(in the rows, 128 means zero)
Each path below is one point turned by a fixed rotation once a step. After each direction that follows a path, write how fast that rotation turns it, in deg/step (0 if it stays still).
Each turn is a multiple of 5 degrees from 10 to 175, or 0.
Each row of a path follows its step; steps can be skipped.
Rotation 1:
step 0: [141 124 132 137 131 121 117 129 129 128 126 134 128 131 136 126 120 123
 126 121 132 134 136 128 125 128 121 142 133]
step 1: [126 131 135 134 132 144 131 132 126 134 130 122 128 137 136 126 118 134
 118 133 121 135 137 118 127 130 125 126 129]
step 2: [130 131 126 146 130 125 132 136 123 120 130 141 124 134 127 133 128 124
 124 132 118 122 126 121 119 130 131 132 127]
step 3: [137 129 129 140 135 127 119 127 129 133 128 132 130 124 138 124 120 122
 122 125 133 137 125 128 127 125 117 143 128]
step 4: [129 127 132 131 132 139 125 132 125 126 125 126 126 143 133 124 120 132
 121 129 120 134 137 113 130 127 121 121 134]
step 5: [131 132 125 145 133 129 133 132 133 122 133 138 125 130 126 129 126 126
 120 136 125 122 129 122 116 135 136 135 131]
step 6: [135 130 128 139 136 130 122 133 123 136 124 136 128 123 133 121 122 123
 120 125 129 135 117 124 130 120 118 136 123]
step 7: [133 123 126 132 129 136 120 130 132 121 125 129 124 144 129 125 126 132
 124 128 127 136 137 113 128 126 120 127 138]
step 8: [132 134 132 138 135 133 133 133 133 127 133 134 126 125 126 125 126 128
 112 139 126 127 129 123 119 138 138 132 132]
step 9: [135 128 124 139 131 133 127 140 120 134 122 141 121 127 127 122 125 127
 126 123 129 132 119 121 128 117 122 135 121]
Directions:
[130 127 129 127 129 125 129 125 124 131 127 132 123 123 132 124 128 127
 128 130 131 126 131 127 127 129 128 128 129] => 125
Rotation 2:
step 0: [134 120 133 133 128 136 125 118 127 119 130 134 137 119 113 129 128 134
 126 122 129 131 136 141 126 138 123 132 122]
step 1: [147 138 124 129 130 130 123 121 125 126 135 126 136 116 132 129 128 135
 132 138 123 132 117 131 129 134 137 128 128]
step 2: [124 132 121 124 119 124 128 127 131 126 133 130 137 124 129 128 117 128
 138 136 116 122 131 124 120 129 121 147 133]
step 3: [130 132 115 133 127 133 136 132 133 125 118 134 132 122 117 127 122 133
 126 123 116 135 130 122 141 120 119 129 126]
step 4: [137 133 121 139 133 119 140 125 123 118 129 133 137 130 119 140 134 123
 130 125 127 128 130 134 116 124 125 120 129]
step 5: [136 129 125 126 125 125 132 115 123 134 119 138 126 127 136 136 126 126
 140 129 129 131 126 137 131 145 119 129 129]
step 6: [122 134 119 129 134 132 130 120 131 135 140 133 130 118 130 123 130 123
 132 143 128 135 130 118 128 132 116 124 133]
step 7: [123 128 122 139 134 138 136 118 141 117 131 129 128 126 121 131 121 129
 130 124 133 126 134 127 133 129 130 140 140]
step 8: [136 137 118 126 135 125 127 112 136 117 122 134 134 132 128 124 127 136
 123 127 121 121 132 128 130 132 136 118 119]
step 9: [132 135 137 130 121 133 121 119 129 135 132 140 141 131 127 134 134 135
 143 127 121 122 136 128 122 126 124 126 128]
Directions:
[126 128 126 133 129 126 127 128 128 130 131 129 128 130 127 126 128 127
 125 131 125 127 125 126 131 132 133 134 128] => 70
[130 127 126 124 126 126 124 127 130 132 127 128 129 132 130 132 127 129
 129 132 126 125 125 131 126 130 130 125 131] => 100
[126 128 127 127 129 123 128 128 127 125 133 128 130 128 127 126 129 126
 125 132 128 126 131 126 120 128 126 126 126] => 160
Rotation 3:
step 0: [126 127 127 126 120 128 139 131 117 129 125 117 131 130 133 126 125 123
 134 138 143 127 122 118 130 116 131 138 128]
step 1: [142 128 127 117 124 117 128 117 125 112 130 124 133 132 120 127 130 130
 133 137 128 122 122 124 127 119 131 133 132]
step 2: [135 131 133 121 135 131 126 126 138 112 123 133 129 116 124 126 127 134
 116 138 117 125 126 135 133 126 122 132 133]
step 3: [117 129 137 126 135 132 126 132 138 132 125 131 124 114 130 132 131 131
 123 130 137 130 133 122 143 131 123 135 138]
step 4: [121 122 140 134 123 121 128 120 122 135 133 128 130 131 123 141 136 131
 130 117 131 127 125 118 139 135 129 130 137]
step 5: [131 116 133 138 123 130 133 124 118 121 123 136 134 137 124 131 131 134
 130 123 117 134 121 129 123 141 120 128 125]
step 6: [130 123 127 129 139 134 127 131 130 124 115 134 133 129 133 120 123 136
 144 125 130 139 137 129 119 134 120 127 123]
step 7: [130 129 132 121 140 131 122 128 136 136 129 122 126 125 130 127 119 132
 145 116 129 124 132 128 124 129 138 115 131]
step 8: [126 121 128 123 126 129 134 134 129 134 137 127 117 126 128 123 129 121
 127 121 119 122 114 136 128 135 142 117 129]
step 9: [121 124 115 125 126 115 138 130 129 129 132 128 124 129 136 120 136 115
 120 126 129 139 128 136 126 132 127 129 119]
Directions:
[128 130 130 130 132 127 127 126 133 127 125 129 131 132 129 122 128 129
 124 129 126 128 130 130 127 129 127 131 125] => 95
[132 130 127 129 127 128 124 129 130 121 125 128 128 126 130 130 129 128
 128 128 129 130 132 130 125 127 125 122 129] => 85
Rotation 4:
step 0: [130 132 118 137 131 122 129 127 123 136 118 130 128 136 136 136 123 127
 120 127 139 125 132 126 119 116 129 129 127]
step 1: [130 117 122 121 134 123 131 134 122 122 118 134 130 126 135 116 129 135
 140 127 122 123 124 122 135 130 124 128 126]
step 2: [131 130 123 129 125 137 127 125 129 130 133 131 124 130 127 128 137 130
 125 127 114 138 117 141 117 135 131 128 126]
step 3: [135 126 144 128 128 128 125 134 128 135 138 126 128 134 125 128 121 128
 127 129 136 129 131 117 117 125 124 118 121]
step 4: [118 122 124 121 135 126 133 126 128 126 116 124 125 130 133 122 130 115
 125 137 140 126 123 124 125 127 134 135 134]
step 5: [127 124 126 140 134 123 127 122 121 114 128 123 133 130 120 128 133 137
 130 130 118 119 125 135 128 134 126 120 130]
step 6: [127 123 124 118 125 132 141 123 126 129 141 130 124 123 125 132 123 130
 122 116 129 136 131 133 123 120 123 124 122]
step 7: [132 126 144 128 135 129 119 137 123 130 116 123 124 125 131 124 131 117
 119 120 131 134 132 127 133 129 125 128 128]
step 8: [118 133 119 129 128 135 129 123 131 124 119 123 132 132 128 125 123 137
 119 142 125 130 135 120 129 137 135 126 127]
step 9: [135 119 123 130 123 120 133 133 128 130 137 120 126 120 130 135 138 137
 131 131 134 120 130 135 131 129 131 126 116]
Directions:
[128 133 129 128 127 126 129 128 133 128 130 133 130 126 127 131 125 126
 129 129 129 127 125 129 134 129 128 127 132] => 0
[126 130 129 133 130 131 126 125 128 128 130 130 129 131 129 129 130 131
 127 129 124 129 131 129 126 131 132 125 133] => 125
[129 130 129 131 127 124 123 133 129 125 128 128 130 128 128 125 130 127
 125 125 125 123 128 125 127 126 127 123 127] => 160
Rotation 5:
step 0: [123 136 127 128 127 128 131 122 112 135 130 127 125 130 116 128 115 135
 132 122 131 123 128 134 131 125 146 120 128]
step 1: [126 141 125 139 115 132 123 127 126 130 133 139 135 127 121 130 126 133
 129 126 137 125 120 131 134 145 137 129 130]
step 2: [123 128 132 137 125 131 122 129 131 129 134 135 139 123 131 132 114 117
 134 115 126 127 132 136 132 134 128 141 137]
step 3: [133 132 135 122 128 123 126 137 116 133 140 124 129 132 133 119 127 119
 127 119 133 121 129 131 125 130 126 137 146]
step 4: [116 126 128 128 135 130 124 131 108 131 135 124 116 128 122 115 118 135
 129 121 134 128 124 125 130 124 133 129 134]
step 5: [126 125 128 138 115 128 119 125 125 128 132 132 123 139 116 126 123 131
 133 125 143 119 119 130 131 129 142 125 127]
step 6: [128 130 125 142 121 132 133 125 125 134 124 129 137 125 126 137 118 131
 133 116 129 117 125 142 128 133 136 137 130]
step 7: [132 142 129 130 124 125 124 128 126 130 138 128 137 130 132 122 129 128
 121 113 122 126 128 137 138 137 130 133 144]
step 8: [118 133 137 119 138 128 122 130 117 120 138 129 129 125 119 121 114 121
 131 123 128 130 124 131 129 134 129 135 140]
step 9: [123 124 130 132 123 133 120 140 123 126 133 127 122 131 119 122 129 128
 132 125 149 124 118 125 123 128 129 139 138]
Directions:
[126 127 129 128 127 123 131 128 128 126 130 125 124 129 133 127 128 129
 133 125 131 131 126 125 125 127 128 129 126] => 65
[126 128 128 128 128 122 128 128 128 129 127 129 124 128 121 127 128 129
 125 128 128 132 131 129 124 132 128 127 129] => 90
